-19 -14 58 -17 -19 -34 -24 29 48 -17 -20
-14 -10 61 -8 -14 -37 -20 36 44 -18 -20
-10 -8 63 -3 -10 -38 -17 40 40 -19 -19
8 -22 -22 -76 8 -25 -32 24 -22 -4 12
-23 -30 14 -69 -23 -24 -40 5 32 -6 -8
34 3 13 -9 34 -40 -3 71 -37 -17 9
->
-23 -30 14 -69 -23 -24 -40 5 32 -6 -8
8 -22 -22 -76 8 -25 -32 24 -22 -4 12
-19 -14 58 -17 -19 -34 -24 29 48 -17 -20
-14 -10 61 -8 -14 -37 -20 36 44 -18 -20
-10 -8 63 -3 -10 -38 -17 40 40 -19 -19
34 3 13 -9 34 -40 -3 71 -37 -17 9

27 0 27 -7 -9
3 3 -14 -16 45
-36 8 -26 22 -48
43 -35 58 -56 19
21 -22 -32 2 29
34 15 44 -27 -19
-70 -3 -59 -2 -13
->
43 -35 58 -56 19
21 -22 -32 2 29
-70 -3 -59 -2 -13
27 0 27 -7 -9
3 3 -14 -16 45
-36 8 -26 22 -48
34 15 44 -27 -19

31 -24 25 8 18 -9 -38 33 -5 10 29 -16 -36 -53 -21 -46
14 -16 18 12 19 -23 -30 32 -9 29 30 -8 -37 -44 -17 -40
-7 4 -8 13 36 -49 -46 28 -4 52 51 -1 -13 -52 6 -33
8 -2 8 7 37 -39 -35 27 -5 44 49 -13 -19 -51 -10 -32
-16 25 -27 6 29 -67 -34 22 3 63 43 15 11 -16 21 -14
->
31 -24 25 8 18 -9 -38 33 -5 10 29 -16 -36 -53 -21 -46
14 -16 18 12 19 -23 -30 32 -9 29 30 -8 -37 -44 -17 -40
8 -2 8 7 37 -39 -35 27 -5 44 49 -13 -19 -51 -10 -32
-7 4 -8 13 36 -49 -46 28 -4 52 51 -1 -13 -52 6 -33
-16 25 -27 6 29 -67 -34 22 3 63 43 15 11 -16 21 -14

-33 -20 -53 -20 -9
7 -1 -71 18 -37
-6 17 -25 -39 10
-25 28 -3 16 -26
6 0 48 32 35
-21 -34 -16 83 -25
-27 -13 -3 37 14
-15 -31 -4 2 -35
->
-21 -34 -16 83 -25
-15 -31 -4 2 -35
-33 -20 -53 -20 -9
-27 -13 -3 37 14
7 -1 -71 18 -37
6 0 48 32 35
-6 17 -25 -39 10
-25 28 -3 16 -26

15 -7 4 43 -12 38 -32
-4 -16 -9 29 -16 27 -46
-9 44 41 43 -68 7 -17
-20 18 13 -7 34 5 -21
-5 -24 2 54 6 23 -38
10 43 19 8 -58 21 -4
-11 56 27 41 -60 -3 -19
-19 -27 -5 28 -12 45 -30
->
-19 -27 -5 28 -12 45 -30
-5 -24 2 54 6 23 -38
-4 -16 -9 29 -16 27 -46
15 -7 4 43 -12 38 -32
-20 18 13 -7 34 5 -21
10 43 19 8 -58 21 -4
-9 44 41 43 -68 7 -17
-11 56 27 41 -60 -3 -19

-7 -76 37 -20 58 8 27
-24 -44 -80 -87 -13 -12 -30
-68 -15 -56 -21 -17 -69 49
86 -22 85 -1 -80 -62 36
-9 -7 38 -4 -41 49 -22
-67 -65 46 57 78 -84 48
25 13 -5 -36 -54 16 -46
63 -45 -68 27 -75 -17 16
->
-7 -76 37 -20 58 8 27
-67 -65 46 57 78 -84 48
63 -45 -68 27 -75 -17 16
-24 -44 -80 -87 -13 -12 -30
86 -22 85 -1 -80 -62 36
-68 -15 -56 -21 -17 -69 49
-9 -7 38 -4 -41 49 -22
25 13 -5 -36 -54 16 -46
